In the data rows, the value 128 means zero.
Here are some points, one per row:
[166 171  95 133 105 118 131 160 148 137 149 107 145 131 128 144 150  85
 110  88 134 138 114 130  99 148 127  69 151 122 118 164  96 103 173 110
 111 116 128 123  99 117 136  91 114 157 135 180  92  92 183 150 123 118
  99 166  80 140 108 125 122 120]
[143 114 121 142 143 146 144 129 123 117 131 102 107 135 142 149 131 124
 122 116 143 134 141 122 125  94 109 106 150 119 121 130 156 159 119  91
 170 143 100 149 140 131 148 126 156 141 155 145 123  89 113 130 122 136
 109 124 118 127 121 147 146 129]
[101 145 167 156 140 135 144 132 120 124 105 116 159 111 132 147 116 125
 133 117 141 143 112 145 162 141 132 154  81  98 136 103 124 102 110 163
 149 129 142 135 109  84 157 122 141 136 148 103 147 144  84 127 137 108
 122 132 146 135 115  92  82 152]
[139 108 140 128 104  98 122 119 132 143 131 108 136  60 106 143 122 135
 127 149 160 119 131 116 131 101 142 149 114 173 135  94 144 143  99 145
 104 116 178 111 154 134 134 146 130 165 101 117 141 137  90 136  70 102
 208 165 117 156 144 165 150 118]
[138  93 118 166 141 193  82 142 140 157  69 140 111 114 150 119 112 102
 125 129 149 160 106  81  97  79 123 103 157  99 161 154 114 130 110 115
 160 111 177 117 151 189 101 105 122 181 106 186 112  96  78 161 131 141
 166 112 128 122  99 177 164 106]
[122 113 159 141 154 116  83 149 186 146 132 151 131 129 114 129 137 119
  94 129 147 129 131 143 136 141 137 135 131  82 160 126 112  89 126 146
 141 118 102  72 133 133 131 132 157 138  94 123 112 136 117 153 132 137
  80  92 114 115 124 135  79 135]
[113 129 154  80  62 163 144 124 132 157 123 125 133 127 157 142 140 128
  93 127 129 130 144 114 121 103 119 166  82  96 104 102 122 138 126 134
 115  95 139 113  93 127 148 100 149  93 140 144 128 126 117 131 103 139
 147  90  93 109 167 138 109 120]
[187 145  82 132 131 132 151 117 134 121 154 138 131 170 143 133 136 156
 127 123 108  92 103 113  92 141 120 126 101 124  86 167 121 184 177 122
 140 135  76 123 117 124 108 140 117 118 109 127 105 144 149 115 114 119
 110 122 161 160 166 138 120 173]
[113  90 103 160 121 136 151 130 134 143 162 135 126  85 109 109 135  85
 140 134 116 155 137 150 143 142 137 124 129 156 144 157 123 115 143 102
 126 117 138  99 114 118 107 127 154 137 163 114 124 123 129 117 177 137
 130 107 150 141 112 161 153 114]
[179 140 114 150 144 166 120 105 140  91 148  96 115 168 144 158 141 159
 156 103  63 120 165 175 168 147  96 146 192  88 133 150 139 130 130 146
 141 108  97 148  64 149 110 126 173 128 124 148  99 136 149 148 131 160
  66 149 114 105 132 132 119 155]
[ 75 122 146  81 139 132 132 111 119  93 102 163 132 125 120 127  81 108
 125 123 145 163 116 136 138 157 146 140 103 140 158 104 143 124  88 114
 130 125 172 128 197 129 145 120 134 104  97 120 121 137 139 137  92 135
 129 113 135  96 127 164 119 161]
[125 147  90 112 146 141 102 129 107 105 134 146 126 141 146 127 144 119
 129 132 140  97 158 124 161 108 132 143 166 135 148 111 164 118  90 159
 108  90 144  94 142 113 139  97 126 110 123 123 157 112 127 141 158 158
 161 117 136 145 121 150 103 125]
[118 134 130 115 149 142 119 121  94 120 127 132 149 147 117 127 125 150
 113 145 150 111 111  98 141  95  97 158  85 146  81  97 106  81 147 109
 105 139 148 124 148 130 122 126 112 131 145 138 137 161 147 135 147 137
 115 166  96 159 169 148 139 109]
[111 168 161 114 164 145 114 134 115 123 101 134  91 142 122 150 130 155
 147 173 120 102 102  83 134 178 140 101 137 149 119 169 140 121 167 136
 138 120 137 126 126 159 111 108  97 133 118 132 124 132 129 149 116 153
 139 102 113 122 161 104 114 132]
[ 99 176 132 122 142 130 114 129  84  68 100 141 127 125 131 110 138 146
  94 145  90 142 162 124 157 119 147 175  80 109 100  94 135 101 117 138
 145 152 179 119 162 125 188 124 112  80 130  72  92 164 133 130 137 132
 116 102 133 138  95  72  88 164]
[120  91 124 128 165 116 100 116 116 117 147 139 113 137 140  96  95 120
 127 101 131 144 136 144 136 156 134 123 153 106 128 129 138 112  99 114
 130 175 121 129 134 136 135 118 149 118 167 166 105 111 152 145 142 149
 138 150 114  96 106 124  91 108]
[109  99 144 149 123 132 159 145 137 129  97 136 153 146 107 125 104 137
 177 133 125 149 135 111 143 134 137 130  81 127 139 144 142 126 129 147
 177 161 127 129 133 157 126 161 120 117 133 128 144 131 131 122 162 137
 110 117 173 138 127 142 144 155]
[177 100 132 127 165 129 114 152 103  48 127 122 127 137 120  87 169  77
 132 111 163 160 168 150 159 113 153 118 135  90 144 138 183 125 100 139
 129  97  90 130 149 130 125 116 133 142 151 102 133 123 156 140 109 116
 119 124 116 141 113 149 136 125]
[126 114 162 121 164 151  95 171 202 153 147  82 140  81  99 138 130 139
 114  73 137 155 100 106 118 133 125  58 131 100 136 130  98  97 106 151
  86 118  85 176  77 167  96 158 161 155 144 156 122  63  70 103 129 115
 156 155  91 125  84 115 162  98]
[108 129 146 170 158 125 136 137 136 104  96 128 108  97 137 110  93  82
 154 136 137 121 118 124  93 149 146  97 179 162 130 167  96 161 112 114
  82 141 145 106 116 140  84 102 141 171 130 106 141 136 146 116 112 118
 182 125 124 158 124 117 183 129]
[ 92 137 167 127 131  93 154 117  87 116 108 132 161 110 117 129 134  99
 127 180 139 116 176 112 164  90 116 138 101 160 101 118 178 194 148 130
 155 117 169 106 173  98 137 149 109  81  99 113 157 180 156 137 153 176
 152 129 175 139 131 116 107 127]
[107 122 116 126  86 108 141  96 155 233 159 177 144 123 153 147 106 177
 138 136  90 114 142 106 110 104  93 174 162 115 111 148 162 133 112  91
 108  82 101 126 111 109 124 133 120 136 110 112 152 110  78  99 128 123
 115 119 184 102 163 151 121 101]
[137 157 144 125 104 162 154  93 169 170 172 120 104 121 111 139 174 176
 122 179 113 122 124 122 116  81 147 168 106 161 101 132  74 123 145 116
 143 140 166 171 132 133 140 135 131 158  88  87 140 123  82  99 124  87
 127 140 168 138 139 157 125 115]
[157  90 105 120 123 155 129 183 122 155 150 117 102 139 123 163 178 137
 127 115  84 104 113 132  92 107  90 116 133 154 119 129 112 102 138 133
 109 158  94 138 110 125 126 136  78 116 126  78 168 102 192 132 175 126
 129 110 115 144 130 114 168 147]
[114 103 163  94 127 140 131 140 106 131 138 128 148 113 100 118 124 135
 146 169 100  95 125 122  91 119  93 135 151 151 160 127 109 166 126 143
 130 121 125  94 159 147 107 137 146 134 126 125 131 106 114 154 124  85
 123 103 129 117 142 152 154  85]
[105 161 139 146  70 116 156  90 122 155 160 129 113 131 146 117 157 173
 119 138 139 140 119 113 142 118 100 148  87 114 110 105 110 115 129 102
 131 160 145 149 119 126 141 148 104 115 129 100 181 108  94 111 104 129
  85 149  95 135 151 113 103 155]
[234 132  86 168 135 122 107  78 114 161 165 164 144 150 152 120  95 111
 102 128 127 139 171 189 167 149 119 143 175  93 170 143 142 132 144 136
 119 123 113 120 161 104 136 148 136 100 100 133 117 126 126 152 117 124
 102 123 190 135 158 142 122 129]
[121 142  71  99  76 140 149 114 141 122 137 130 137 114 127 145 130 145
 130  97 127  99 115 137 133 142 127 136 117 141  98 142 121  95 181 128
 107 144 110 142  78 146 135 131 109 114 108 122 136 109 126 116 110  99
 102 145 138 107 107 129 105 146]
[130 168 146  93 106 113 159 108 161 137 152 124 134 117 143 150 124 142
 102 175  92 125 132 133 128 127 110 106 112 124 109 120 143 144 135 120
 131 157 135 132 114 118 192 133  99 127 135 135 151 136 121 107 121 125
 160 142 121 131 125 109 123 124]
[106  98 128 139 121 118 112  93 103 145 143 127 118 139 165 135  79 132
 136 116 111 108 120 157 122 116 116 151 168 115 115 147 110  97 146  83
  98 136 126 133 110 147 133 143 150 153 106 150 103 130 143 103 106 106
 117  96  82 103 131 105 141 123]
[120 154 106 119 131 116 128 100  73 130 115 191 125 172 110 155 133 167
 135 132 112 113 105 100 127 163 154 136 144 118 164  94 118 188 118 133
 185 109 177 118 139 152 141 147 178  97 116 128 136 125  69 150 133 102
 120 129 144 100 113 115 117 109]
[126 112 150  97 106 136 109 112 102 128 101 133 119 147 142 120 127  84
 168 137 160 166 146 132 123 122 141 118 145 130 147 129 148 146 107 128
 108 100 144 145 151  61 108 126 100 108 126 171 142 143 138 133 167 142
 136 128 189 120 132 151 132  93]
[176 145 139 153 132  71 166 129 201 161 130 142 134 135  64  91 139 135
 179  98  98 116  91 113  96 116 109 119 164 109 135 164 116 119 176  96
 104 104  49 166  78 127 131  80 101 137 144 145  99  91 140  90 139 148
 101 181 116 105 108 141 149 142]
[ 71  91 117 112 112  99 126 165 120  83  96  97 121 112 119 122 115 123
 139 159 219 121 172 134 142 132 152 136 103 179 129  74 144 107  77 108
 130  97 128 143 181 133 107 117 140 103 117 144 130 162 145 128 115 134
 186  99 121 144 128 122 150  93]
[101  96 150 155 124 112 126 116 130  99  95 104 128 131 124 126 112 102
  65 115 124 164  90 154 128 131 163 151  96 153 124  82 120 175 115 156
 100 167 128 125 169 125 115 113 131 121 126 117 110 166  90 123 108 140
 119 129 137 128 101  99 117 103]
[162 123 107 138 169 125 122 146 144 105 150 104 103 174 124  83 173 137
 189 122 118 125 121 158 154 141 161 104 127 143 128 143 114 115 132 147
 138 152 122 159  81 145 115  95 140 152 144 114 113 162 168 141 106 103
  98 137 147 113 147  99 175 161]
[135 156 138 147 151  97 137 141  95 128 144 187 121 121 151 122 102 122
 127 106 112 140 143 145  74 146  87 117 156 149 136 140 114 159 177 142
 168 143 117 146 104  92  78 122  90  98 163  96 121 156 148  91 119 152
 128  98 112  87 153 147 113 139]
[125 138 121 151  74  94 172 138 113 129 113 123 163 122 122 124 112 104
 114 135 144 114 109 112 127 132 148 110  61 136 139 121 132 121 137 164
 104 133  73  98  95  87 169 156  89 102 171 122 124 118 169  68 172 134
 110 143 132 146 127  90  91 173]
[140 139 122  96 113 127  72 130 143 156 114  77 128 128 127  97 145 108
 109  96 154 112 119 145 139 136 134 101 155 118 131 113 133 101 125 129
 113 129 111 145 153 104 112 164 103 143 146 145 113 135 149 144 123 129
 149 158 110 141 110  91 134 112]
[ 91 125  85  92 170 130 115 181 116  80  97  74 112 113 135 144 134 159
 109  99 128 125  95 112  95 167 159  92 121 135 113 121 124 128  85 141
 152 143 165 113 141 151 124 161 168 168 126 151 138 136 132 157 132 110
 157 134  61 159 112  84 149 113]
There is one direction along which these points spread out most. Take the direction at right angles to it along which they spread out most. Then take the direction at right angles to both along which they spread out most. Go by this last direction. Where along it does each point below lie, from 0 to 99? The average is 50, and the first point in the table lies past the average. One standard deviation of the points above along it is 16.
[113  90 103 160 121 136 151 130 134 143 162 135 126  85 109 109 135  85
 140 134 116 155 137 150 143 142 137 124 129 156 144 157 123 115 143 102
 126 117 138  99 114 118 107 127 154 137 163 114 124 123 129 117 177 137
 130 107 150 141 112 161 153 114] 51
[ 92 137 167 127 131  93 154 117  87 116 108 132 161 110 117 129 134  99
 127 180 139 116 176 112 164  90 116 138 101 160 101 118 178 194 148 130
 155 117 169 106 173  98 137 149 109  81  99 113 157 180 156 137 153 176
 152 129 175 139 131 116 107 127] 59
[140 139 122  96 113 127  72 130 143 156 114  77 128 128 127  97 145 108
 109  96 154 112 119 145 139 136 134 101 155 118 131 113 133 101 125 129
 113 129 111 145 153 104 112 164 103 143 146 145 113 135 149 144 123 129
 149 158 110 141 110  91 134 112] 55
[177 100 132 127 165 129 114 152 103  48 127 122 127 137 120  87 169  77
 132 111 163 160 168 150 159 113 153 118 135  90 144 138 183 125 100 139
 129  97  90 130 149 130 125 116 133 142 151 102 133 123 156 140 109 116
 119 124 116 141 113 149 136 125] 83
[120  91 124 128 165 116 100 116 116 117 147 139 113 137 140  96  95 120
 127 101 131 144 136 144 136 156 134 123 153 106 128 129 138 112  99 114
 130 175 121 129 134 136 135 118 149 118 167 166 105 111 152 145 142 149
 138 150 114  96 106 124  91 108] 69
[107 122 116 126  86 108 141  96 155 233 159 177 144 123 153 147 106 177
 138 136  90 114 142 106 110 104  93 174 162 115 111 148 162 133 112  91
 108  82 101 126 111 109 124 133 120 136 110 112 152 110  78  99 128 123
 115 119 184 102 163 151 121 101] 20
[126 114 162 121 164 151  95 171 202 153 147  82 140  81  99 138 130 139
 114  73 137 155 100 106 118 133 125  58 131 100 136 130  98  97 106 151
  86 118  85 176  77 167  96 158 161 155 144 156 122  63  70 103 129 115
 156 155  91 125  84 115 162  98] 24
[187 145  82 132 131 132 151 117 134 121 154 138 131 170 143 133 136 156
 127 123 108  92 103 113  92 141 120 126 101 124  86 167 121 184 177 122
 140 135  76 123 117 124 108 140 117 118 109 127 105 144 149 115 114 119
 110 122 161 160 166 138 120 173] 57
[120 154 106 119 131 116 128 100  73 130 115 191 125 172 110 155 133 167
 135 132 112 113 105 100 127 163 154 136 144 118 164  94 118 188 118 133
 185 109 177 118 139 152 141 147 178  97 116 128 136 125  69 150 133 102
 120 129 144 100 113 115 117 109] 47
[176 145 139 153 132  71 166 129 201 161 130 142 134 135  64  91 139 135
 179  98  98 116  91 113  96 116 109 119 164 109 135 164 116 119 176  96
 104 104  49 166  78 127 131  80 101 137 144 145  99  91 140  90 139 148
 101 181 116 105 108 141 149 142] 46
[ 75 122 146  81 139 132 132 111 119  93 102 163 132 125 120 127  81 108
 125 123 145 163 116 136 138 157 146 140 103 140 158 104 143 124  88 114
 130 125 172 128 197 129 145 120 134 104  97 120 121 137 139 137  92 135
 129 113 135  96 127 164 119 161] 56
[ 91 125  85  92 170 130 115 181 116  80  97  74 112 113 135 144 134 159
 109  99 128 125  95 112  95 167 159  92 121 135 113 121 124 128  85 141
 152 143 165 113 141 151 124 161 168 168 126 151 138 136 132 157 132 110
 157 134  61 159 112  84 149 113] 47
[ 71  91 117 112 112  99 126 165 120  83  96  97 121 112 119 122 115 123
 139 159 219 121 172 134 142 132 152 136 103 179 129  74 144 107  77 108
 130  97 128 143 181 133 107 117 140 103 117 144 130 162 145 128 115 134
 186  99 121 144 128 122 150  93] 50
